Questions about the table below.
1) Which number is the top-right entry?
2) Which number is the first entry in the row that holds the largest entry?
3) Which number is the 3rd smallest entry?
4) Which number is the bottom entry of the column that holds the largest entry?
5) Which number is the third entry on the main diagonal?
6) Which number is the entry just left of the smallest entry?
7) Which number is the top-left entry?
8) Which number is the 2nd entry on the diagonal from the top-right corner?
[[ 25 -11  15  15 -37  13   9   3  35  12  25   4 -17]
 [ 22  20  17   4  34  17  -9   7   8  22  44  30  48]
 [ 29 -12  16  16 -48  12  15   3  38   9  21   0 -26]
 [ 22  -8  14  15 -49  15   9   5  37  19  27  -3 -23]
 [-12   1  -6  14  15  -5  36  12  -4 -14 -46  -4 -20]
 [ 23 -11  11  16 -39  10  16   3  33  10  16   2 -23]
 [ 25 -13   9  18 -44   9  22   3  36  10  12   2 -29]
 [ -5   4  -4  11  19  -5  31   9  -5 -13 -36   1 -11]
 [ 27 -10  14  14 -44  12  11   2  35  10  23   1 -21]
 [ 24 -13  15  15 -45  13  10   2  37  12  23   0 -24]
 [-13  12  -3  13  40  -2  33  16 -11  -9 -41   5   1]
 [ 18 -13  13  18 -40   9  20   6  32   2   3  -5 -32]
 [ 28 -17  20  17 -65  18   3   3  47  20  37  -5 -30]
 [ 33  -2  19  15 -38  18   9   5  39  21  38   8  -9]]
1) -17
2) 22
3) -48
4) -9
5) 16
6) 17
7) 25
8) 30

Questions about the row below.
1) Which number is the second smallest entry?
2) Which number is the entry just right of the smallest entry?
3) Which number is the entry just right of 10?
4) Which number is the first entry?
5) Which number is the 3rd entry from the right?
6) Which number is the entry just left of -7?
[ 56   6  10 -10  52  25 -45  33 -10 -10  -6 -41 -32  -7  82  11]
1) -41
2) 33
3) -10
4) 56
5) -7
6) -32

x =
 28   53  123  148   32  211   24   33  143   25  138
 98   60  127  101   72  150   57   48  155   92   95
 76   64  128   88  103  108   89   39  140   66  101
 73   71  119   68  112   92  102   85  113   92  107
 83   66  115   47  124   90  105   67   92   91   73
 62   74  123   65  120   52  105   87   78   84   62
113   55   93   51  131   62  113   99   90  103   69
 88  111   96   31  120   68   77   83   88  112   52
 58   54   83   66  123   49  101   97   60   69   54
103   98   61   85  115   42   76  116   99  101   79
 76  110   71   33  123    7   89  102   77   76  105
 87   74   65   71  131   27   88  125   88  102   76
 84   75   54   92  136   41   64  122   77   60   64
Indices start at 1.
The entry just left of the largest entry?
A: 32
The entry at row 3, column 1?
A: 76
The entry at row 1, column 3?
A: 123
The entry in row 1 and column 2?
A: 53
The entry directly below 93?
A: 96
The entry at row 1, column 1?
A: 28
The top-right entry -> 138
The entry in the bottom-right corner -> 64
The entry directly above the centre entry: 52
The entry directly below the largest entry?
A: 150
The entry at the centre?
A: 62
The entry at row 2, column 3?
A: 127
The entry in row 2 and column 1?
A: 98
The smallest entry?
A: 7
The entry directly below 97: 116
The entry just right of the smallest entry?
A: 89
The bottom-left entry?
A: 84
The top entry of the column that holds the largest entry is 211
The entry at row 2, column 2 -> 60
The entry just left of the smallest entry?
A: 123
The entry just left of 140 -> 39
The entry just right of 78: 84
The entry directly below the smallest entry?
A: 27
The entry just left of 136?
A: 92
The bottom entry of the column that holds the largest entry: 41

M = [-46 -20 -75  18 -44 -31  23]
Report the last entry.
A: 23
Report the second entry.
A: -20
Report the entry just right of 18.
A: -44

data = [-44 -15 -72 -42 -40  61  12  15 -17]
The entry just right of the centre entry: 61
Which number is the entry just left of the smallest entry? -15

X = ((0.3, 10.9, 16.1, 1.4), (1.3, 1.4, 1.4, -14.2), (0.8, 3.2, 2.9, -10.5), (1.7, 4.1, 4.4, -8.8), (1.7, 6.4, 8.4, -4.5), (4.3, 7.4, 10.1, -2.6), (-1.2, 8.1, 11.3, -1.3), (5.6, 4.6, 5.4, -7.8), (-1.1, 3.9, 4.2, -9.1), (0.7, 8.8, 12.4, -0.1), (3.9, 1.4, 1.4, -15.3), (3.5, 2.2, 1.7, -12.1), (1.0, 5.4, 6.7, -6.3), (6.1, 3.3, 3.2, -10.2))
The entry just left of 8.8: 0.7
The entry just right of 0.3 is 10.9
The entry just left of 4.6 -> 5.6
The entry just right of 4.6: 5.4
The entry just left of -2.6 -> 10.1
The entry just left of 6.7 is 5.4
The maximum: 16.1
